Here are some points, one per row:
[-0.48 -1.29  0.6  -1.5  -0.34  0.73  0.23  0.96  0.67  0.77 -1.01  0.75
 -0.05 -0.95 -0.88 -0.77  1.92 -2.01 -0.55 -0.71 -0.59  0.29  0.35 -0.56]
[-1.47 -0.17 -2.24 -0.02 -1.   -0.07 -1.59 -0.54 -0.08  1.03  1.86 -1.84
 -0.94 -0.75 -1.65  0.63  0.98  0.25  0.44  0.31 -0.12  1.32  1.71 -1.16]
[ 2.01 -1.47  0.3  -0.39 -1.08  0.24  0.74  0.22  0.93  1.48  1.39 -0.6
 -0.19 -0.06  1.44  1.2  -0.93 -0.24 -0.44 -1.45 -0.74  1.08 -1.15  0.03]
[ 0.82 -0.15  1.88  0.85  0.82  0.88  0.01  2.55 -1.12 -0.45 -0.51 -0.44
  0.37 -1.28  0.2   0.75 -0.38 -1.25  0.98  0.24 -0.17 -1.11 -0.62 -1.83]
[-1.23 -1.72 -0.02 -0.21 -0.36  0.   -0.73  0.57  0.44 -1.92  1.06  2.05
 -0.4   0.73  0.37 -0.39  0.26  0.41 -0.81  1.27  0.69 -0.06 -0.19 -0.21]
[-2.42  1.51  2.06  1.78  1.33  0.82 -0.96 -2.74  0.7   1.4  -0.21 -0.91
  1.13  1.12  0.39  0.16 -1.59  1.04 -0.09  0.41  0.53  1.19  0.17 -0.01]
[ 0.83  1.43  1.2   0.08 -0.25 -0.35 -0.94  0.81  0.09 -1.59  2.33  0.65
  0.74  0.08 -2.25 -1.33 -0.76  0.18 -0.55 -1.23  0.   -0.46  0.43  2.12]
[-0.08  2.2   0.9  -1.08 -0.95  0.13 -0.46  0.31  0.11 -0.3  -0.06 -1.54
  1.29  0.93  0.72 -2.04  2.08  1.35 -0.95 -0.05  0.91  0.25 -0.48 -0.28]
[ 0.31  1.03 -1.44  0.07  0.4  -2.15  0.85  0.87  0.07  0.86 -0.07  0.48
 -0.7   0.18  0.55 -0.77 -1.32 -0.51 -0.49 -3.09  0.65 -1.14  0.13 -1.15]
[ 1.36  0.21 -1.36  1.06 -1.25 -0.73  0.37 -0.57  0.75 -0.59 -0.28  1.08
 -0.58 -0.13  0.85 -0.78  0.92  1.39  1.03  1.07  0.12 -1.81  0.48  0.44]
[ 0.61 -1.41 -0.68  0.78  0.77 -0.31  0.33  0.48  1.25 -0.12 -0.01 -0.21
  1.81 -0.65  1.02  0.52 -0.62  0.55 -1.95  2.01  1.34  1.31 -0.03  0.45]
[-0.81 -0.81 -0.1  -1.46 -0.09  0.09 -1.03  0.34 -0.46 -0.41  0.76  1.01
 -0.02  0.54  2.28  1.    0.43 -2.17  0.03  2.37  0.26 -0.69 -0.09  0.27]
[ 1.76 -1.7   0.81 -0.39  0.34  0.99 -0.82 -0.69  0.31 -0.68 -0.74 -0.58
 -0.37  0.13 -1.29 -0.59 -1.19  1.94 -0.76 -0.91  0.03 -1.16  1.01 -0.66]
[-0.91  1.82  0.46 -1.13 -0.58 -0.9  -0.1  -1.28 -0.46  1.69  0.26  0.12
  0.25 -0.6  -1.62  0.94 -0.68  1.37 -1.14 -0.4  -0.33 -0.89 -0.56  0.78]
[ 0.13 -1.83 -0.76 -1.18  0.22 -1.45 -0.47  0.42 -0.83  0.6  -0.27  0.06
  0.76 -0.8  -0.13  0.96 -0.04  1.53  0.65 -0.35  0.45  1.73 -0.03  0.5 ]
[ 0.9   0.55  0.23 -0.43  0.64  0.86  0.91  0.7   0.04  1.02 -0.02 -0.76
 -1.96  1.29 -0.93 -0.94 -1.3  -0.68  1.04  0.42  0.46  1.51 -0.3   1.71]
[-0.36  1.86 -0.8  -0.07 -0.03  2.47  0.19  1.78  0.86  0.06 -0.86  0.53
  0.04 -0.71  0.26  1.66 -0.12  1.06  0.84 -0.01  0.58  0.14  0.17  0.05]
[-1.06 -0.3  -0.65  1.65  0.37  0.52 -0.18  0.48  1.29 -1.2  -2.51  0.39
 -0.61 -1.82  0.53  1.29 -0.35 -0.33 -1.21 -0.51 -1.29 -0.85  0.86 -0.11]
[-0.69 -1.17 -0.58 -0.82 -1.55  0.98 -1.93 -0.11 -1.37  0.96 -0.79  0.02
 -0.26 -1.42  0.52 -0.26 -2.17 -0.73  0.06 -0.64  1.25  0.78 -0.49 -0.49]
[-0.32 -0.79 -0.2   0.07  0.41  0.22  0.99  1.6  -2.64  0.34  1.11 -1.11
 -0.56  1.61  0.12  1.02  0.6   0.95 -1.11  0.19  1.53 -0.46  1.54 -0.2 ]
[-0.59 -0.3   0.78 -0.28 -0.81  2.23  0.98  0.51  0.52  0.32 -1.84 -0.4
 -0.77  1.12  0.28  0.27 -1.2  -0.99  0.88 -0.56 -1.85 -0.31  0.2  -1.38]
[ 0.75  0.92 -0.58  0.69 -1.46 -0.94  1.61 -0.85 -0.92  0.5  -0.95  0.42
  0.24 -0.64 -0.76 -0.52  0.25 -1.69  0.28  1.09 -0.72  0.11  1.82 -0.65]
[-0.2   0.48 -1.72  0.83  0.22  0.15  0.11 -1.13  1.22  0.52  0.96 -0.67
 -0.34 -0.92  0.04  0.03  0.26 -1.13  0.11 -1.1   0.09 -1.62 -1.49  0.46]
[-0.06  1.48 -0.47 -0.02  0.26 -0.8  -0.09 -0.52 -0.73  0.03  0.31  1.11
 -0.26 -0.17  0.66 -2.16 -0.44 -0.76  0.35  0.01  0.85  2.76  0.52 -0.42]
[ 0.35  0.45  0.58 -0.5   0.71 -2.74  0.99 -2.21  0.69 -1.64 -1.24 -0.48
  0.45  0.86 -1.12  1.23 -0.32 -1.84  0.67  1.57  1.71 -0.04 -0.8   0.18]
[ 0.76 -0.61  0.    0.87  0.41  0.43 -1.31 -0.19 -0.78  2.23 -0.41  0.17
 -1.48  0.08 -1.2  -1.53  1.   -0.4  -0.87  1.08 -0.06  0.07 -1.4   0.09]
[ 0.89 -1.54  2.15  2.41 -0.58  0.55 -0.69  0.32  0.17  0.74 -1.17 -1.28
  0.1   0.36 -0.57  0.9   1.53  0.2   0.8  -2.46  0.46 -0.26  0.45 -0.26]
[-0.43 -1.19 -0.01 -1.09  0.5   1.   -0.28 -0.46  1.49  1.05  1.2  -0.09
  0.78  0.22 -0.2  -2.07 -1.17  0.79  0.61 -0.6   0.01 -1.34  1.56  0.34]
[-1.54 -0.28 -1.57  0.08  1.23 -0.21 -1.31  1.1  -1.51 -0.83 -0.52 -0.15
  2.07  0.93 -0.23 -0.91  1.97  0.31  0.06  1.14 -2.24 -1.03 -1.21  1.51]
[-1.18  0.18 -0.67 -0.18 -0.17 -0.62  0.81  1.07  0.46 -0.04 -0.67  0.9
 -1.44  0.63 -0.14  0.34  0.79  1.92  0.24  0.64 -0.15 -0.08 -1.46 -1.27]
[-2.02 -0.16  1.29  0.55 -0.57 -1.12  1.63 -0.52  0.13 -1.15  0.35 -1.14
 -0.73 -0.75  0.19 -0.55 -1.01  0.    0.48 -0.29 -0.24  0.1  -0.59  1.4 ]
[ 0.39  1.11 -0.62  0.53  0.01 -2.14 -0.87  0.89  0.76 -0.23  0.86  1.04
  1.12  2.14  0.08  1.4   0.52  0.67 -0.08  1.   -0.4   1.05 -0.19  0.48]
[ 0.73  0.95  1.92 -0.29  1.08 -1.63 -0.57  0.2   0.41  0.25 -0.15  1.02
 -0.83 -1.94  1.38  1.02  0.65 -0.25 -0.1  -0.12 -1.58 -0.35  0.81  0.39]
[ 0.58  0.28 -0.25 -0.19  0.22  0.14  0.41 -0.68 -0.4  -2.91  0.33 -0.81
  0.73  1.46 -0.57  0.5   0.95  0.94 -0.54  0.05 -0.44  1.66 -1.24 -0.03]
[ 2.05 -0.4   0.38 -1.4   0.57  0.81 -0.51 -1.19 -0.94 -1.46 -0.36 -0.52
 -0.78  0.22  2.29  0.02  0.2  -1.55  0.51  0.4  -0.13 -1.25  0.3   0.64]
[-0.35  0.61 -0.29  0.49  0.5   2.08  2.39 -1.31 -0.31  0.31  0.6   2.49
  0.79  0.14  0.11  0.28 -0.07 -1.48  0.27 -1.06  0.95 -0.22 -0.41  0.18]
[ 0.95  0.23 -0.53 -0.14  0.08 -0.14  1.29 -1.2  -0.79 -0.62  1.26 -0.78
  0.64 -1.18 -0.74 -0.5   0.36  1.15  1.3   0.27 -1.82 -0.23  0.23 -1.36]
There is one direction along which these points spread out most. For each point below, how far along it does it lie, from 0 to 99? The average is 50, and the first point in the table lies past the average. One standard deviation of the points above along it is 16.
[ 0.83  1.43  1.2   0.08 -0.25 -0.35 -0.94  0.81  0.09 -1.59  2.33  0.65
  0.74  0.08 -2.25 -1.33 -0.76  0.18 -0.55 -1.23  0.   -0.46  0.43  2.12] 35
[ 0.89 -1.54  2.15  2.41 -0.58  0.55 -0.69  0.32  0.17  0.74 -1.17 -1.28
  0.1   0.36 -0.57  0.9   1.53  0.2   0.8  -2.46  0.46 -0.26  0.45 -0.26] 76
[ 0.82 -0.15  1.88  0.85  0.82  0.88  0.01  2.55 -1.12 -0.45 -0.51 -0.44
  0.37 -1.28  0.2   0.75 -0.38 -1.25  0.98  0.24 -0.17 -1.11 -0.62 -1.83] 75
[ 0.13 -1.83 -0.76 -1.18  0.22 -1.45 -0.47  0.42 -0.83  0.6  -0.27  0.06
  0.76 -0.8  -0.13  0.96 -0.04  1.53  0.65 -0.35  0.45  1.73 -0.03  0.5 ] 42
[ 1.36  0.21 -1.36  1.06 -1.25 -0.73  0.37 -0.57  0.75 -0.59 -0.28  1.08
 -0.58 -0.13  0.85 -0.78  0.92  1.39  1.03  1.07  0.12 -1.81  0.48  0.44] 42
[ 0.76 -0.61  0.    0.87  0.41  0.43 -1.31 -0.19 -0.78  2.23 -0.41  0.17
 -1.48  0.08 -1.2  -1.53  1.   -0.4  -0.87  1.08 -0.06  0.07 -1.4   0.09] 53
[ 2.01 -1.47  0.3  -0.39 -1.08  0.24  0.74  0.22  0.93  1.48  1.39 -0.6
 -0.19 -0.06  1.44  1.2  -0.93 -0.24 -0.44 -1.45 -0.74  1.08 -1.15  0.03] 68
[-1.18  0.18 -0.67 -0.18 -0.17 -0.62  0.81  1.07  0.46 -0.04 -0.67  0.9
 -1.44  0.63 -0.14  0.34  0.79  1.92  0.24  0.64 -0.15 -0.08 -1.46 -1.27] 42
[-1.47 -0.17 -2.24 -0.02 -1.   -0.07 -1.59 -0.54 -0.08  1.03  1.86 -1.84
 -0.94 -0.75 -1.65  0.63  0.98  0.25  0.44  0.31 -0.12  1.32  1.71 -1.16] 44
[-0.06  1.48 -0.47 -0.02  0.26 -0.8  -0.09 -0.52 -0.73  0.03  0.31  1.11
 -0.26 -0.17  0.66 -2.16 -0.44 -0.76  0.35  0.01  0.85  2.76  0.52 -0.42] 38
[-0.35  0.61 -0.29  0.49  0.5   2.08  2.39 -1.31 -0.31  0.31  0.6   2.49
  0.79  0.14  0.11  0.28 -0.07 -1.48  0.27 -1.06  0.95 -0.22 -0.41  0.18] 60
